In the rows, 128 means zero.
Rows swapped in pairs by one turn or mirror: which row each one swaps with:
The rows were stretched afterwards, more along some directions than others.
Vakib: [163 136 142 165 168 113 140 161 133 153 154 121 129 138 120 125 131 133
 113 131 155 147 140  83 119 144]
zag: [116 120 103 153 142 157 140 161 110 138 138 145 181 137 128 127 142 156
 135 125 131 135 134 117 150 158]
gemov: [126 105 107 144 175 142 124 162 135 144 117  72 167 152  78 148 149 132
 145 126 150 111 119 112 146 167]
Fusom: [150 105  90 116 167 137 111 113 146 124 138  90 161 134 103 154 158 150
 140 118 151 123 141 107 140 157]
pamed: [126  86  90 160 152 135 119 160 128 143 126 122 187 133 101 149 172 155
 104 137 139 123 134 102 137 161]
Neli: [136 132 115 140 147 138 107 153 142 144 150 134 163 131  95 146 134 130
 116 140 156 155 120  95 124 172]
faren: [143 109 124 138 157 164 124 143 134 124 130 101 172 114 131 142 161 169
 121 134 132 125 141 126 114 149]
bobe: [117 125 103 146 146 153 143 159 106 144 140 152 171 132 133 122 129 141
 133 120 145 142 144 121 146 159]
Lituz: [165 133 136 166 166 120 137 162 133 154 158 118 141 133 118 127 126 139
 113 126 159 149 133  82 115 153]
foru: [137 104 110 151 175 138 134 171 121 156 125  87 157 147  87 130 150 136
 138 121 146 115 131 104 141 159]
dud: [122 139 121 142 146 143 147 155  91 147 138 157 170 133 140 119 108 124
 134 110 125 143 128 127 142 173]
rafo: [141 126 113 139 150 147 103 155 146 148 153 130 168 129  94 146 140 142
 113 138 157 147 123  91 118 172]
nubir: [140 127 140 168 152 110 114 172 143 142 142  96 150 134 105 144 141 125
 103 133 148 135 112  92 106 158]
bif: [110 101  88 137 165 140 114 149 132 139 118  76 187 153  81 162 155 133
 157 127 155 111 114 111 149 175]
Kuzi: [126  99  86 159 150 137 115 152 135 137 128 118 184 133 104 149 172 154
 113 141 152 130 137 107 129 159]
maril: [111 111  99 117 155 109 110 116 132 122 140 103 177 147 124 154 131 121
 146 116 136 130 118 123 135 167]
vumu: [118 122 100 150 145 158 144 156 102 143 135 151 182 134 139 124 130 151
 131 121 130 135 134 124 148 164]
fupa: [114 113 103 149 143 150 139 159 109 145 135 149 182 136 131 128 145 151
 120 132 130 134 136 114 144 162]
nifep: [144 118 107 144 147 166 115 144 123 127 129 116 184 116 136 135 151 164
 125 123 112 125 130 124 124 154]
pefa: [140 106 107 125 179 164 106 129 160 125 153  76 165 152 104 159 151 158
 139 132 158 129 137 115 144 153]
Rurab: [134 140 121 130 144 125 134 140 109 131 136 131 160 132 122 124 115 114
 142 100 128 138 119 128 130 165]
gonuf: [120 132 114 150 150 144 146 164  98 148 141 159 177 138 131 117 116 140
 137 115 123 146 126 125 144 171]
sov: [131 106 117 151 175 144 136 172 129 148 126  81 155 153  85 137 143 136
 140 126 151 116 130 112 146 156]
vol: [143 113 117 145 154 140 123 135 124 121 146 110 169 124 159 138 136 154
 130 114 111 127 142 132 113 140]
rim: [147 137 150 170 160 118 111 177 148 144 141  92 144 135 104 148 124 118
 111 139 156 139 115  85 105 154]
mapu: [138 137 157 160 159 128 114 175 147 135 148  87 148 140 110 147 119 125
 118 134 154 144 106 103 106 161]
baf: [132 121 101 137 148 170 102 160 150 143 134 115 182 125  91 150 150 164
 117 140 153 137 121 105 118 175]
sisul: [137 113 120 164 153 109 113 163 146 136 130 101 164 129 103 142 152 128
 100 138 156 136 124  96 109 152]
berip: [129 114 105 142 145 175 107 156 138 136 124 110 191 121 104 150 155 160
 125 135 130 131 118 115 120 173]
lalu: [134 138 123 122 149 117 141 128 107 134 127 134 159 125 115 128 123 119
 138 112 123 134 123 121 122 165]
ror: [153 113  99 121 162 125 123 109 142 128 131  92 163 134 101 143 155 141
 137 113 146 124 131 110 127 158]
perip: [136 135 146 154 174 146 101 174 149 142 162  84 149 149 126 153 109 128
 132 139 149 139 124 107 115 149]
tivez: [140 123 112 137 150 104 123 111 121 123 155 123 162 141 157 139 130 133
 144 109 121 144 124 121 129 143]
giku: [168 139 138 164 161 120 130 163 143 148 163 121 133 143 118 124 123 128
 113 124 164 153 136  88 127 146]
gon: [129 137 119 124 142 120 130 129 111 131 137 131 155 129 115 127 117 110
 144 106 127 139 125 130 128 162]
rozed: [129 117 113 125 148 109 130 109 120 122 148 121 171 140 150 137 132 135
 138 107 121 135 128 131 126 151]
fis: [132 122 134 133 185 159 109 161 162 137 156  77 151 151 105 157 125 146
 140 145 169 142 133 113 137 151]
gil: [136 127 105 138 152 155 103 162 140 153 138 124 175 125  84 149 149 146
 117 145 161 145 126  99 114 174]
vin: [129 144 127 134 140 124 148 142 100 137 134 143 162 127 123 118 118 125
 134 102 121 140 116 119 126 168]
Lepe: [159 123 131 162 178 124 143 168 124 151 136 100 131 137  98 127 123 129
 124 121 154 129 140 100 131 149]
Susab: [152 110 102 114 157 136 116 112 143 128 135  94 161 130  98 149 158 139
 135 118 151 121 143 111 122 154]
Tor: [101 109  95 126 162 139 117 138 140 139 116  78 187 157  98 156 144 130
 154 122 154 112 115 114 148 168]
giper: [129 103 113 147 178 148 133 169 126 149 119  78 160 149  91 142 146 137
 139 128 156 115 128 118 143 167]
Nidof: [136 140 147 161 160 114 120 171 144 137 135  87 144 132 103 148 125 123
 113 136 155 140 109  99 104 163]
Vive: [131 128 140 135 166 169  98 163 157 130 161  82 162 152 111 151 134 145
 140 141 152 136 119 110 137 150]
Pobud: [125 124 118 127 149 103 126 111 124 123 147 113 165 140 145 146 132 125
 149 112 130 134 123 118 125 145]
Tinif: [136 121 115 131 148 113 127 108 118 116 151 123 162 132 153 135 133 137
 133 113 113 138 135 126 124 144]
rida: [140 125 130 139 147 115 128 115 123 119 148 115 159 135 157 135 136 139
 135 115 118 137 128 124 118 140]
zuv: [168 137 143 165 169 115 136 161 133 153 156 116 122 141 115 123 126 120
 119 122 162 147 141  90 125 140]
Gobat: [148  99  91 112 172 155 102 115 148 129 143  87 167 140 100 162 158 155
 138 130 153 122 143 114 138 154]
pokib: [130 105 112 144 176 144 128 163 138 143 121  73 162 153  89 140 146 132
 145 121 158 112 127 112 144 156]
Miv: [159 125 139 170 174 127 147 173 130 149 137  97 136 142  97 122 135 133
 129 117 151 128 141  94 133 144]
Dap: [142 136 147 164 165 126 110 178 152 147 146  84 148 137 108 144 113 120
 125 133 164 150 109  98 102 160]
lur: [146 113 120 167 155 116 112 164 146 147 133  97 164 130 105 148 153 134
 107 141 159 135 131  88 100 153]
Kupum: [101  94  87 124 164 130 112 139 137 135 118  72 188 155  93 166 150 133
 156 127 149 116 107 114 147 182]
gazu: [142 120 122 131 181 160  92 154 160 137 161  81 147 157 106 159 128 131
 143 142 167 143 137 110 140 146]
zov: [108 111 105 120 155  98 117 115 135 130 136  98 176 152 132 149 132 118
 152 120 138 134 112 114 136 157]
veref: [123 141 114 142 139 139 148 152  95 148 144 161 168 135 141 113 104 131
 137 110 126 148 129 127 140 164]
vus: [139 115 101 139 152 165 124 143 131 129 124 115 186 115 129 135 157 178
 120 123 121 128 131 122 113 163]
nimi: [154 124 133 162 175 137 146 169 124 145 128  89 138 142 107 130 130 127
 132 120 152 122 143 104 140 149]
gov: [112  90  82 155 146 138 129 155 122 140 125 121 189 134 107 150 171 159
 118 136 142 125 132 111 143 174]
bevar: [141 113 118 147 152 157 125 141 125 123 137 109 180 118 140 139 147 169
 127 123 109 125 130 131 120 152]
Fesi: [117 113  95 150 144 152 140 150 114 138 137 146 186 136 132 133 146 157
 127 127 134 136 135 117 150 163]
puva: [131 133 144 144 173 161 105 162 155 133 162  79 153 149 120 156 114 137
 143 141 154 140 123 116 134 150]

rim pairs with rozed
pamed pairs with Tor
Vive pairs with faren
Fesi pairs with gemov

